Each row is where one point has got to under a steady rotation. How many steps took it there?
The counts run from 0 to 842.
[122 137 147 121 132 175 123 134 143 184 132 128 116 139  73 138 154 152
 153 133 115  77 178  96 114 136 154 177 108  88 152 128 117 161 148 151
  97 158 125 187 101 109 125 138 115 126 138 169 103 157 149 137 150 127
 144 115 105 136 150  91 120 119 114  88  90  81  95 160 127 128 155 164
 125 134 116 124 162 113 131 158 146 151] : 582
[ 85 137 145 149 146 202 134 104 114 135  82 127 152 171 161 125 144 127
  95 143 151 125 128 148 112 126 125 128 128 155 126 140 140  92 152  96
 100 158 157 126 140 107 145 160 113 126 146 100 147  65 153 117 116 137
 145  94 110 122 117 158 137 143 126 124  88 118 145 176 127  65 123 147
 119 149 102  91 128 115  59 130 124 124] : 658
[108 116  88 109 165 186 146  87 130 131 101 143 119 123 149 140 155 128
 139 128 162 118 144 121 104 141 156  98  75 107 132 132 112 118 103 182
 102 136 126 124 137 126 144 192 149 122 151  94 114 119  70 181 135 148
 126 154 169 132  94 144 141 125 175 140 144 123 123 222 116 127 137 163
  97 171 105 138 137 135 123 141 124 145] : 198
[157 161 156 142  97 113 112 126 200 200 174 120 178 113 101 170  88 133
 128  86 136  85 172 140 168 137 154 120 137  93 166 113 206 109 107 127
 144 163 149 144 145 110 162 100 103 118 107 129 105 125 127 122 149 140
 137 122 118 129 161 106 113 129 144 138  91 149 125 133 140 141 138 121
 136 126 138 150 135 138 125 148 122 146] : 728
[151 144  86 177 125 156 120 124 136 153  72 117 181  93  95 107 194 139
 159 106 107 107 157 152 151 157 105 117 106 126 122 116 156 131 142 146
  75 151 120 138 122 139 146 114 117 114 160 122 155 135 132 133 149 151
 149 100 100 164  81 138 122  90 112 165 115  63 167 160 142  89 133  84
  86 115 125 132 142 127 146 167 146 111] : 579
[126 114 170 142 131 142 109 155  88 118  88 157 119 119 133  80 178 162
 164 128 159 113 129  90 121 136 139  99 122 168 154 139  93 144 157 155
 119 140 114 130  98 119 140 151 152  84 102 139 141 123 101 150 139  68
 124 118 118 122  90  80 128 126  97 102  93 142 141 111  77 112 131 177
 142 146 133  83 121 126  80 106 140 151] : 303
[ 94 126 181  92 106 127 107  92 136 193 112 124  98 145 112 136 102 172
 118 136 163 119 136 146 140 169 157 122 131 108 181 151 157 123 105  74
 107 154 166 136  83 116 140  88  98 109 145 128  92 110 120 138 125 145
 165  65 111 142 144  81 140 119 121 128 105 148  80 156 121 128 156 129
 119 128 150 142 119 138 113  89 147 176] : 701
[ 94 118 165 111 139 146 149 116 145 108 123 146  68 118 135 120 107 128
 130 123 149 130 125 122 128 168 143 130  93 140 205 118 149 130  76 133
 154 136 111 119 126 109 153 141 145 121  80 111  94  91 141 177 109 118
  98 170 163 143 170  65 123 156 152 102 149 195  99 128  88 143 142 175
 147 135 109 124 139 116 101 104 149 121] : 786
[ 99 142 148 178 114 137 127 115 120 140 101 129 137 123  98  97 215 131
 163 108 134 133 148 136 131 163 137 137  95 139 161 104 122 140 128 181
  88 151  96 139 134 120 156 135 113 113 179 105 109 129  90 140 108 161
 164 110 142 140  96 131 110 125 142 153 117  75 170 165  97 140 119 142
  86 127  79 134 165 117  68 128 114 131] : 388
[150 145 116 107 124  88 164 124 155 152 119 144 105  72  94 110 139 140
 174 123 109 110 173 134 143 145 125 142  90 150 144 158 166 127 150 151
 191 109  97 128  81 136 163 126 162  72  80 153 120 159  94 159 147 126
 100 114 140 164 137 105 152 114 128 144 112 150  91  84  57 127 111 141
 119 109 148 114 115 145 172 158 120  99] : 46
[118 145 106 150 144 108  97 103 102 152  80 134 129  66 136  98 195 109
 139 140 116 116 142 121 146 157 130  97 117 130  95 103 155 144 127 145
  55 155 112  98 105 165 121 154 137  77 115  98 144  96  89 127 111 156
 136 162 102 149 117 136 135 119 125 124 139  94 148 153 134  90 110  71
 114 126  88 170 123 107 139 164 129 141] : 798
[ 96 102 138 107 126 123 163 105 131 173 182 117 135 139 125 153 112 126
  96 122  98 140 139 108 117 130 133 120  89 122  92 118  90 151 135 126
 121 103  75 103 115  85 162 138 124 131 128  85  92 154 139 167  87 170
  99 102  91 105 139 161 137 113 131 121 102  94 138 134 108 199 117 162
 109 120 118 134 162 163 143 131  66 153] : 425
[135 145 140  77  92 141 189 158 163 161 132 118  98 129 142 139 111  84
 124 148 127 145 124 165 124  74 144 153 108 114  85 146 124 147 112 135
 160 117  87 164 164 139 121 120 101 117 107 142  98 128 120 135 104 131
 134 105 101  95 154 126 118 141  63  90 132 144  74 137  95 116 122 127
 112 135 122 120 187 138 144 174  99 113] : 676
[106 127 101 114 122 140 147 131 135 155 115 119 128 135 109 153 145 135
 130 124 125 121 146 133 143 158 110 125 107 149 114 138  60 138 180 132
 133 108 106  88 110 118 163 126 144 174 173 119 132 154 119 168 125 131
 128 121 134  78 108 196 118 101 139 139 111  78 120 127  93 143 160 168
 150 136 170 105 156 207 161 103  88 147] : 10
[ 89 111 158 114 134 105 134 136 111 102  79 116  63 120 149 108 141 118
 111 144 125 147  96 145 119 146 121  78  85 109  95  99 108 165 129 131
  62 115  92 105 124 148 114 161 117 116 109 105 118  82  75 158  72 109
 123 181 133 138 128 126 130 124  96  94 185 152 128 128  87 130 107 117
 163 133 113 164 163 139 122 146 103 154] : 382
[132  69 116 102 132  95 149 127 165 117 140 110 166 112 129 148  68 113
  99 142 113 141 115 133 141 160 122 106 147 133 160 126 119 145 157 126
 175  88 126  84  93 125 177  85 148 110 113 122 121 186 124 143  57 124
 110 138  93 113 149  89 140 110 122 117 119 143  92  67 118 111 126 103
 148 110 153 121 143 136 170 108 113 173] : 781
[117 112 110  68 165 146 141  96  87 166 125 133 119 136 162 130  55 155
  80 154 156 150 115 113 130 147 149 115 106  84 124 179 107  87 112  96
 114 118 134 107 145 122 118 113 137  88 158 136 115 116 114 143  74 151
 137  76  88 112 143 121 165 136 114 123 109 148 106 130 145 139 148 107
  97 133 124 131 109 140 149 106  91 153] : 292
[165 166 109 122 157 121 133 142 100 143  78 146 111 107  72 112 208 156
 131 140 139 114 139 167 131 143 109 137 128 161 148 115 132 124 158 112
 130 133 117 116 126 198 105 164 118 169 137 144 112 102 127 161 134 106
 160 143 168 163 175 127 134  87 113 126 175 124 113 104  96 118 146 141
 106 115 137 138 158 170 152 144 128 102] : 223
[127 136 112 132 139 154 171 143 138 120 119  98 122 104 137  83 189 112
 127 134 133 146 129 159 109 127 114 135 101 204 152 124 109 147 111 125
 149 135  99 145 158 119 139 120 110 146 111  80 119 130 167 185  89 133
  91 102 161 155 114 117 165 115 120 122 151 152 135 129 114 147 107 108
  61 120  80  92 120 138 123  93 129 109] : 77
[128 121 131 164 158 130  83 128 120 138 117  98 126  82 123  81 166 134
 118  94 114 122 151 119 147 178 113 142 106 153 158 142 161 131 125 120
 108 123 133  99 127  95 158 120 140  65  95 146 166 127 142 118 101 117
  95 109 110 139 149  82 158 137 131 132 113 149 165  73 144 153 105  93
 142 106  61  93 112  95  99 110 128 128] : 210
[162 134 120 115 126 119 160 115 151 168  96 164 150 141  81 149 164 149
 117 150 120 126 118 171 111 163 143 154 155 128 143  80 139 122 113 133
 146 150 132 172 110 158  92 132  82 134 154 108 109 138 161 166  94 143
 165 108 115 154 166 135 120  97 116 116 144 110  94 159 151  96 155 123
  60 115 144 158 160 112 154 172 141 139] : 444
[ 76 133 155 153 102 144 152 103 175 135  92  92  93  88 170 120 167  85
 137 131 189 146 114 171 141 148 152 140 111 153 164 151 176 117  99 119
 148 168 154  90 130 127 153  98 118 102 116 104 137  85  99 141 107 154
 126 113 160 118 133 122 127 140 116 110 129 187 133 141 118 118 117 123
 135 141  98 125 123 114  88  77 147 117] : 566
[173 147 109 125 113 132 195 160 168 137 107 122 166 105 104 126 137 134
 146  98 117 144 145 182 150 136 115 164 111 148 132 131 104 141 120 138
 208 113  77 156 160 112 161 107 125 102 127 126 120 190 163 168  86 139
 119  78 111 122 135 122 139 124 103 146 112 123 117  94 102 127 146 144
  78 120 123  80 171 126 154 134 108  81] : 267
[ 85 133 129 101 160 137 169 111  89 170 105 176 116 168 186 103 139  94
 110 164 166 141 121 110 114 135 148 127 159 174 124 133 110 112 134 102
 177 126 121 119 136 126 107 169 134 124 104  96 128 106 149 158  70 126
 150 133 107  68 149 146 131 146 123 106 111 122 132 152 100  78 158 160
 108 154 107 124 139 135 106 137 112 152] : 115
[120 147 148 146  83 128 152 157 142 138 143 176 158 133 140 153  46 137
 116 116 153 126 113 120 198 143 137  94 127 104 148 136 155 110 172 103
 138 134 113 108 145 109 158 126 118  84 131 116 118  96 134 140 120 155
 143 133  96 110 141 161 119 137 137 141  74 122 136 145 110  93 132 159
 165 136 156 122 136 158 126 155 116 123] : 55
[122 105 162  88 138 124 131 136 107 138  73 130 127 157 124 117  68 132
  89 142 139 108 116 164 144 110 142  87  95  97 133 164 132 100 120 105
  94 143 103 137 140 122 134 118 146 103 126 138 110  83  64 126 102 151
 141 107  92 175 112 104 149 159  97 193 139 157 107 120  99  86 118  99
 107 118 113 132 119 138 135 148  91 130] : 514
[125 162 100 133 148 165 165 127 134  96 103 120 125  78 148  76 182 104
 128 136 158 146 120 140 100 150 102 140  82 201 158 125 144 109 118 135
 157 130 151 141 153 138 131 140 130 122 138  98 128 110 146 194 133 129
 111 107 178 169 123 107 165 100 122 110 153 165 115 143 116 114 111 113
  64 129  91 104  94 138 136  87 130 108] : 78
[ 95 121 184 102 133 139 117 108 124 189 104 101  99 156 103 120 177 165
 110 142 156 134 138 168  84 125 163 154  97 146 123 157 134 104 108 130
 102 132 136 180 116 111 139 110 118 141 150 133 133 104  84 168 116 115
 150  54 149 141 132 120 138 124  87 132 128 160 115 136 126 162 128 134
  74 136 121  94 144 119  93  97  77 150] : 481
[129 133 115 124 102 108 181 160 116 119  74 149 102  87 110  82 142 113
 141 154 147 123 122 173 142 132 113 127  95 160 140 141 141 133 133 122
 140 116 102 127 136 147 125  89 157  93 122 143 125 123 124 134 107 145
 131  84 116 161 106 108 148  92  78 152 120 126 120 104  75  98 101  91
  86 109 113 113 113 149 191 130 127  84] : 487
[133 103  75  94 145 138 146 129 146 162 133 127 187 129 142 157  80 103
  86 170 101  95 154 116 121 143 103 118 168 162 125 143 119 117 178 120
 132 105 128  88 112 134 135 115 136 145 131 138 167 150 153 112 129 135
 118 113  82 110 136 151 136 108 105 137  94 107 103 117 158  78 128 103
 128 127 150 117 138 161 190 163 109 175] : 366
[143 119 123 124 168 133 142 118 177 123 134  61 149 101 154 146 115 100
  85 102 138 147 129 161 124 167 132 122 146 178 159 119 127 115  96 133
 174 140 134  79 173 127 157 133 115 179 121  90 120 147 135 159  89 120
  88 155 161 104 157 110 123 145 141 102 156 171 116 101 159 152 146 119
 162 159 107 108 151 133  97 109 108 165] : 373
[117 149 172 144 101 118 149 136 111 138  88 152 105 133 125 150 119 160
 121 106 182 106 119 164 159 156 134 107 113 164 166 149 135  96 130  95
 130 130 104  89 128 123 141 131 133 140 122 136 129  64  86 156 155 106
 141 133 143 102 147 150 116 130 108 150 122 178 132  96  60 108 155 178
 173 140 158  99 138 193 102 125  87 126] : 599
[166 160  96 139 150  81 141 161 101 148  83 155 166 106 116 114 117 131
 117 130 162 134 124 150 173 156 138 111 166 142 143 132 122  98 129 136
 169 125  94  81 182 165 139 124 150 135 148 135 130 115  80 138  93 115
 176 157 131  83 162 160 105 141 113 157 160 123 157 107 115  88 152 121
 132 147 138 138 155 178 126 152  77 121] : 413
[133 141 103  97 132 179 154 131 140 107 117 122 131 113 157 104 144 117
 125 115 131 147 127 147  92 149 120 107 118 152 159 118  96 190  91 127
 144 163 118 149 150 136 138 132 108 124 113  96  72 160 176 183  79 130
 100 123 113 151 114  56 134 126 109  91 158 144  85 154 101 107 158 111
 101 127 131 114 143 133 138 130 179 122] : 299
[133 135 153  72  89 149 170 157 169 182 142 121  87 138 129 144 114 119
 118 146 138 124 115 161 128  86 154 143  97  92 103 146 119 149 137 126
 149 126 112 196 139 132 117 123 108 119 134 159  94 142 127 157 106 118
 143 114 116 114 153  99 116 119  61  74 134 138  55 138  82 153 122 155
 119 134 147 114 172 135 151 160 118 125] : 675
[109 188 139 135 137 175 137 121 145 131 154 141 122 113 150 138  78 125
 140  78 148 121 148  65 131 138 149 137 131 107 153 126 160 146 153 114
 122 151 128  85 142 108 128 161 108  92 115 100  86 105 146 138 142 132
 114 151 138  85 167 128 137 160 144 102  91 161 112 196  96 130 117 176
 145 139 126 116 145 162  73 152 127 162] : 464
[164 117  86  93 155 129 149 118 142 174 150 163 171 136  95 145  70 152
  97 152 120 114 151 120 147 139 132 140 131 121 153 151 144  75 170 120
 203 110 141 148 100 130 133 108 156  97 121 152 124 161 162 162 120 138
 121  91 104 139 159 122 163 111 133 136 111 127 102  82 125 127 117 125
  93  99 139 120 122 138 177 140  90 130] : 589
[120 123 121 109 170 144 139 115 170  76  82 121 148 136 103 140 116 131
 101 152 109 149 115 137 104 160 118 118 100 109 200 102  97 176 131 156
  86 131 129 148 124 153 133 157 110 160 144  91  75 133 122 152  86 143
 119 157 131 175 124  71 146 119 148 122 174 142  90 181 101 103 135 129
 114 103 128 147 147 125 132 138 135 164] : 740
[122 140  98 106 145 133 163  97 160 161  92 110 105  76 113 148 192 113
 136 116 120 106 165 162 111 175 148 148  79 151 119 131 124 118  98 160
 125 149 102 112 122 136 117 147 135 180 148 114 135 136  78 174 165 136
 121 158 191 133 155 147 130 111 127 137 146 137  94 155 142 139 159 145
 121 145 125 146 166 159 160 153 109 136] : 639
[149 154 106 135 129 118 138 191 137  99  88 114 128  43 110 106 137 113
 128 103  96 107 130 116 133 139  99 108  79 118 108 123 120 166 170 164
 115 115  85  97 157 143 132 138 156  88  92 151 131 139  89 140 114 111
  96 153 138 129 122 102 149 117  91 123 151 143 127  95  74 136  83  97
 137 103 123 119 139 165 153 142  92 128] : 679
[108 145 134  91 129 133 144 126 134 155 122  94  99 126 164 134 121 129
 112 180 166 160  92 131  99 108 144 146 129  99 109 142 130 133 140 128
 100 121 181 141 116 167 105  84 103  82 162 124 115 134 109 173  65 117
 127  90 110 117 145  95 146 101  69  54 138 150  82 133 134 153  87 101
  91 120 147 108 123 121 121  90  96 186] : 483
[123 181 135 182 138 205 156 156 171 104 102 121 148 123 105 129 133 100
 144  91 140 111 142 137 135 148 120 159  91 142 187 123 134 140 143 168
 142 148 103 118 184 105 158 142 120 151 169 132 121 129 165 139 130 135
 114 159 157 110 149 148 113 159 142 123 123 100 154 157  85 125 149 190
 147 145 106  92 164 157  78 143 115  99] : 684
